The same turns and mirrors carry the whole set onto itself and the rows of a family onto each other. Which other rows belong to the same family as each row named below? List them in the order they appear above.
These 30 rows form 6 families of 5 rows each.
Nobe: [ 25  34  -2 -28   9 -30   6 -15 -27  -7   1   6  18 -15  17  -8  39  -7
  34  20]
kimek: [  6 -25   7   0   8 -40  32 -12  35  12  -7  24   1 -20  44   6  19  26
 -15  -7]
kavi: [-11 -31  -8  28  26 -20   6   5 -30 -27 -22  18  12 -11 -22  40  28 -40
  26   7]
Nibe: [ -6  39 -23  38  15 -18  29  -7  15   7 -28  11  39 -11  -3  22  17   6
  17 -42]
Letu: [ -4   1   5 -28  13 -31 -33  30   5 -15 -23  33  25  13  23  -2  71   8
  20 -17]
tum: [ 32  23   1 -23   7  -8 -17  -9 -23  -5  -7  -6  12  -8  12  12  29 -12
  49  14]
Bub: [ -9  29 -29  17   8  -8  24   4  38  -8 -19  10  50  -6  -4  -1   9  16
  14 -25]
Rofo: [-31 -16 -13  34  47 -14  21  -7 -25 -24 -24  33  21 -15 -16  16  20 -37
  10  -3]
vugo: [  8 -18  24  -9  15 -40 -16  41  14 -28 -20  27  41   8   5  16  64   9
  16 -34]
Lopo: [  4 -48   3  19  21 -17  28 -11  20  13  -9   2  -2 -27  22   2   8  11
 -21 -20]
zes: [ -6   2 -14  36   6   3  21  -4  29  -9 -35  -8  35   3 -11  18   6  25
  23 -33]
Muri: [ 13 -27  21  11  14 -47  19 -21  26   5 -18   0   2 -25  28  19  27  21
 -32  -3]
rer: [ -2  24 -14  35   0 -13   1  22  18  -8 -36  -1  52   4 -13   9  12  16
  12 -38]
tuli: [  5 -56   3  13   8 -24  27  -7   6   3  -9  17   4 -39  35  18  19  14
 -23   0]
roz: [ 23  16   7 -19  13 -18  -1 -19 -29   1 -24  -3 -18 -12  30  -3  30 -22
  16  20]
nerog: [ 30  15   5 -22  -6  -4  -1 -26  -2  -1  -2   0   5 -19   9   2  26 -13
  44  21]
kufom: [-15  -3  16   0  30 -45 -24  46  24 -21 -24  39  26  12  11  14  56   9
  -1 -24]
vev: [ 13  36  21 -22  -3 -15 -10 -23 -20  -4 -18  -9   8   0  21  15  15  -8
  31   6]
zim: [ 18 -55   5   1  10 -34  16  -1  32   2 -13  23   9 -15  36  -4  14  19
 -16   6]
duv: [-13  33  -3  18  -4 -13   8   3   9 -16 -42  -4  40  -4 -10  -2  10   8
  31 -44]
Rerab: [-27 -10 -16  20  44 -15  14   9 -37  -8 -12  22   1 -16   1  29  27 -44
   3  15]
ner: [  4 -38 -22  24  50 -12   3   1 -22 -19 -11  32  19 -33 -15  21  40 -34
  10   8]
dofe: [  8 -10  14 -23   7 -37 -32  35   4 -17 -12  36  26  12  21 -15  48  20
  -5 -21]
raguk: [ -6  -4  19  -4  27 -52 -35  41  -1 -22 -21  26  15  16  22  25  58  13
  11 -15]
Niman: [ 32  21  30 -16  15 -19   4 -18 -14   9  -2  -8  -6  -9  31  -5  21  -4
  26  15]
livo: [-17  -4   5  -4  22 -34 -24  53   4 -21 -13  53  29  -3  17  -3  54  10
  19 -13]
beseb: [-22 -19 -16  33  40  -6  16  23 -37 -28 -21  44  12 -16  -8  20  34 -22
   7 -15]
Ripo: [ -8  19 -39  28  -1  -9  26 -13  17  -6 -27   4  42 -11 -13  10   1  15
  23 -20]
bel: [-11 -33   7  18  45 -20   7  13 -33 -30 -12  21   9 -21  -6  37  27 -39
   6  12]
Mizo: [  0 -29   6  11  31 -42  27  -2  23   3  -5  25   7 -23  49  18   8  20
 -30  -7]

Which other rows belong to the same family as tuli? Letu, Rofo, rer, Niman
Which other rows belong to the same family as Bub? kavi, nerog, raguk, Mizo
Which other rows belong to the same family as Rerab? zes, vev, zim, livo
Which other rows belong to the same family as duv? Lopo, roz, dofe, beseb
Which other rows belong to the same family as kufom? kimek, tum, Ripo, bel

The same turns and mirrors carry the whole set onto itself and the rows of a family onto each other. Which other rows belong to the same family as each row named below? List them in the order they appear above.
These 40 rows form 5 families of 8 rows each.
revir: [-17 -22   8 -14  -1  17   1 -17  -8  30]
vita: [17 12 38 18 26 -9 20 27  9 12]
dizus: [ 11  -1   0  -9 -28  31 -22   0   8   4]
kel: [  0 -24   5   3   9   7 -12 -22  -4  27]
Vego: [-29 -30  -3 -29  19   6  17  -8   0 -20]
kise: [ -3  -3  29   1  23 -49   6  26  13  -1]
Damov: [ 13 -12  -4 -25 -16  24 -26  -9  24  -7]
gog: [  0   3  -2 -49   3  16   5  15  17 -39]
soka: [ 33  31 -19  -5   5 -14   2  39   5  -1]
Nug: [29 -2 25 22 22  6 26 18 -7 18]
digap: [  1  -9  32   1  14 -33  33  38  21  -9]
vodos: [  2 -20  17 -15  -3  18 -25 -22  -2  16]
girib: [-13 -22  27  11  33 -31   8  19  23  -2]
givo: [-15 -18   5 -32  27 -23   7 -24  15   9]
Duvi: [ 14   8   2   2  -6 -45   8  40  10 -16]
mive: [ -9  14  -7 -25   6 -41  -2  39  20 -19]
Deg: [-23 -28  17  -4  17 -38  10  28  -5  -5]
kib: [ 3 13 16 14 24 -5 39 38  7 20]
zuge: [  5   5 -21 -45  19  -9   8  -4  10 -38]
reb: [  1 -12  35  -6  35 -31  26  23  22   7]
gado: [26 36  2  4 15 -4 15 42 -4 -1]
kuvob: [ 15  -1  11 -23  -8  37 -21  -4   8 -18]
nuzin: [ -7   7 -18 -13   7 -16   3  48  -2 -34]
relo: [-28 -22  -5 -33  19   4  -9 -19  -9   0]
betug: [  6 -15  41  12   3   3  12  26  -2  29]
sola: [ 33  34  -6 -17  -4  -2  12  39  -7   1]
rosil: [  4 -25  -4 -34  12  23  -2  -5  25 -36]
gakag: [-10  -4  -9 -41  13  26  -3   0   1 -39]
Duk: [  2 -17 -11 -28  -1  18  -9 -18   3  27]
piruv: [ 18  -4  22  -4   9  17  -8 -24  24  26]
maba: [-36 -19  -8 -29  34  -2   5  -8  11  -2]
gemup: [  5  25  -6 -12  12 -43   5  39   1 -16]
gudaz: [ 11  -1   0 -20  15 -50   4  32  18 -26]
dufir: [  0  -9  -9 -26  -8  22  -6  11  16 -47]
Tav: [21 22  5  4 -7 25  4 48  1 -1]
nopot: [ 37  -2  10 -19 -23  27 -13   1   3  -8]
taf: [ 19  25 -13  11   3 -19  16  41   0  11]
tob: [22 16 13  8 31  7 19 25 10 30]
guse: [ 39  17  -7 -16   3  28  -5  -2  17 -17]
Ganut: [-12 -28  -7 -39  24  17  15 -18   1  -2]

Which other rows belong to the same family as maba? kel, gog, Nug, girib, mive, sola, nopot
Which other rows belong to the same family as gudaz? revir, dizus, Vego, soka, reb, dufir, tob
Which other rows belong to the same family as piruv? givo, Deg, zuge, nuzin, betug, Tav, guse
Which other rows belong to the same family as vodos? vita, kise, gado, kuvob, relo, gakag, gemup

The same turns and mirrors carry the whole set onto itself and the rows of a family onto each other. Which other rows belong to the same family as each row named below? List them in the order they appear above.
These 18 rows form 3 families of 6 rows each.
A: [ 20 -29 -37 -40  15  -8 -31 -17 -29  27  10  19  -3  20]
H: [ 44  -2 -47 -17  13   6 -13  -2 -54  29   2  16   4  14]
T: [ 33 -10  -9 -24  30 -26 -37   5 -41  26  15  15  24  17]
Y: [  0  17 -10   6 -16  10  35 -10  18   2  18 -22  23  24]
Z: [ 43   2 -37 -11  16   5 -15  -2 -61  26   0  16  -1  16]
S: [-12   4 -19 -12  -6  -6  54 -27   4   9  30   0  38  28]
F: [ 17  16  -4  12   3  -4  26 -27  23   4  33 -18  27  39]
D: [ -3   6   1   2  12 -18  49 -41  -5   5  37   6  34  37]
M: [-12  15  10   2  -8  -5  35 -32   5  30  39 -21   7   4]
B: [ 21 -23 -10 -23  26 -11 -30 -21 -47  21   6  22 -15  23]
P: [ 19  -6  -3 -22  16 -12 -29  20 -53  22   0  12  16   3]
V: [ 24 -13 -28 -38  12 -14 -32  19 -33  28   7  11  27   7]
G: [-18  10   6   2  -3  -4  57 -25 -16   2  21   2  28  23]
W: [  5  23  16  23   0   2  31 -19   4  -4  19 -17  14  30]
C: [  6 -24 -23 -33   6   3 -23  -5 -47  21  -7  18 -14   8]
U: [ 49  -1 -42 -13  20   0 -16  -8 -54  28   6  17   4  20]
X: [ -7  13   3  -1  -7  -7  34 -35  13  33  44 -22  13   9]
L: [ -5  14  11   4  -1 -11  32 -37   9  31  46 -21  10  11]

Which other rows belong to the same family as V? T, S, D, P, G
Which other rows belong to the same family as B? A, Y, F, W, C
Which other rows belong to the same family as L? H, Z, M, U, X

The same turns and mirrors carry the whole set onto itself and the rows of a family onto each other. Which other rows belong to the same family as each row named below? List them in the order they appear above.
These 40 rows form 5 families of 8 rows each.
Kila: [  0 -60 -14  -1 -24   0 -17  -1  57  18 -12  10  16  -1 -14  -1 -12  -6
 -27 -11   4  40 -11 -12 -29]
zovid: [-45 -29  46  -8  -6   7  -8  42  15  12  12  -5  46  -8 -34 -10 -35 -32
 -14   4 -17 -13   1 -11   5]
zib: [-31 -27  43 -28 -42 -19  -4  15   0  49  37  19  25  22 -15 -35  17 -59
 -28  37 -21  -1   1 -25   3]
Vobez: [ -4 -16  -6   9 -39 -36   7 -22  -6  44  28  11  46  34  -5 -24  15  -2
 -28  49 -19  22 -33 -43 -10]
duro: [-24 -23  -3  34  -9  -1 -13   6  28   1 -12  -9  57  -6  -9  -5 -24  30
 -18  12 -13  12 -21 -26  17]
vipu: [ 17 -17   1 -24 -58  -8  40 -22  53  21  26   9  33  -6  -2 -22   9  17
 -24  41 -20  30   2  14  -6]
Fab: [  3  -6 -11  22 -34 -22   8 -12  11  41  24  27  53  35  -1 -35  18   6
 -30  37 -35  38 -28 -28 -11]
fol: [-46 -37  32 -10 -14  15 -23  41  10   7   8  -4  44   3 -41  -6 -19 -27
  -7   7  -6 -14  -7 -11  15]
vaga: [-15 -34  36  -4 -57 -35  11   3  28  30  10  15  47   9 -49 -47 -15  13
 -47  52 -26 -20  47  18 -14]
gapid: [-27 -65  20  22 -35  -8 -30  26  38  26  -3  16  32  -3 -71 -30 -16  -3
 -29   7   0   5  30   9 -21]
vaki: [-17 -19  36  -5 -60 -21   8   4  30  39  31  15  38   5 -61 -44   7   3
 -29  54 -24 -16  38  27 -16]
kuvak: [  5  -9  -2   5 -33 -15   9   0 -15  46  20  23  51  39   3 -35   5 -13
 -34  46 -41  25 -30 -37 -14]
feli: [-26 -30  29 -31 -39   3  -1  31  -8  47  22   6  30  29 -14 -27  10 -58
 -29  40 -32 -16 -12 -20  -8]
meve: [ 12 -18  -1 -15 -61 -17  45 -12  55  18  31   3  21  -8  10 -24   8  10
 -32  39 -19  16  11   4  -5]
ruga: [-31 -19  51 -22 -37 -15   6  16   3  40  37  22  28  34 -22 -37  20 -52
 -18  31 -35  -2  -8  -9  -6]
Rin: [ 18  -7  -1 -12 -48 -10  36 -31  63  27  32  19  29   1 -14 -23  15  17
 -16  41 -25  14   4  11 -20]
Nalel: [-12 -80  13  15 -30 -21 -29  18  31  36 -13  14  32   5 -55 -29 -30  -2
 -45  14  -6  12  32   0 -32]
naraz: [ -2 -27  27   4 -57 -41   7  10  14  20  26  14  43  -4 -45 -41  -3  -6
 -39  63 -30 -18  39  31  -3]
Suto: [ 10 -53 -15  14 -23   3  -2  -8  70  15  -2  20  22 -10 -23  -6  -7   6
 -17  -4   1  36  -5  -7 -23]
bot: [ -7 -13  -4  18 -37 -27  12 -16   6  43  26  18  51  39   4 -28  28   4
 -10  38 -27  22 -34 -34  -9]
pul: [-35 -32  40 -16 -10  -3  -9  50  17   2   9   6  42  -9 -21  -5 -30 -33
 -22   7  -9 -17   8 -23  18]
Guv: [ 16  -6  -4 -29 -44  -9  28 -30  64  24  26   8  36   0   7 -11   7   6
 -19  42 -20  20  -3   5  -3]
musi: [-19 -60  23  20 -41  -9 -38  29  30  25 -17  25  33  -3 -66 -13  -5  -8
 -36  20  -5  -3  31   0 -29]
rilig: [-15 -25  35 -27 -40  -6  12  24   9  50  40  19  30  34 -30 -40  21 -53
 -28  38 -38  -3  -8  -9 -19]
ruzu: [-32 -11  36 -28 -44  -1   0  29  -9  41  43  15  33  32 -35 -34  17 -40
 -17  37 -29  -8  -8 -10 -11]
vof: [-19 -21  -8  29  -7  -5  -3   9  20  14  -1  -8  71  -4  -8   1 -28  20
  -4  10  -9  15 -27 -36   2]
ladi: [-10 -11  39 -13 -56 -27   9   5  24  35  25  16  55   9 -49 -44   4  11
 -30  67 -30 -22  34  12  -2]
Dure: [  1 -21  35  -8 -61 -23  -1   7  13  36  23  16  44  -8 -47 -39   5   5
 -23  66 -32 -14  38  28 -10]
linap: [-42 -42  43 -17 -19  15 -10  42  23  12   6 -17  35  -8 -38 -10 -21 -29
 -14  12 -18 -27   0  -6   8]
negu: [-14 -68  18  26 -28 -21 -29  18  27  29 -17  23  35 -12 -70 -17 -17 -18
 -50  30  -7   1  22  -7 -24]
muza: [-46 -38  31 -12 -15  13 -11  38  14   3  -8 -11  39   2 -12  -1 -22 -23
 -22  19 -16 -20  -7 -21  24]
Pera: [  0   7  -1   1 -34 -10  12 -11   2  40  33  27  49  33  -5 -32  21   5
 -16  38 -31  27 -34 -34 -11]
fanim: [ -9 -22  -9  20  -7 -21   4  12  11  -4  -1  -2  64   2  -9   7 -33  24
 -22  16  -9   6 -26 -40   5]
Tol: [-13 -17  -1  25  -9  -6  -3   7   8  -1 -11   4  61  15   5  -9 -26  21
 -29  23 -23  22 -26 -36  25]
Lopip: [ 11 -17  12 -21 -53 -16  34 -29  71  24  19  10  32   5   3 -19   5   6
 -32  48 -23  -3  23   6 -11]
Kevon: [-23 -62  32  15 -39 -19 -37  35  17  28  -9  17  36  10 -70 -33 -16  -1
 -38  11  -6   0  25  -7 -25]
pof: [ -4 -56 -10   3 -37   6   3   0  67  11 -15  19  22  -3 -22   4  -3   4
 -36  -4   7  41  -8 -14 -26]
kefed: [ -1 -58 -10   6 -31   3   7  -2  66  26 -10  14  12 -16 -15   0  -1  -2
 -44   6   5  34  -3 -32 -27]
vad: [-15 -17  -7  21  -5   7 -10   3  20   2  -3   6  60   4 -13  -3 -17  20
  -4   9  -9  22 -34 -34  18]
Vam: [ 14 -66 -13  -1 -28  -3  -3 -14  71  28  -8  10  15  -2  -3  -1 -11  -5
 -29  11  -2  27   7 -12 -30]

Which other rows belong to the same family as vof? zovid, vipu, ruga, bot, musi, Dure, pof
Which other rows belong to the same family as gapid? fol, vaki, Rin, Suto, ruzu, Pera, vad
Which other rows belong to the same family as Tol? vaga, kuvak, feli, Nalel, muza, Lopip, Vam

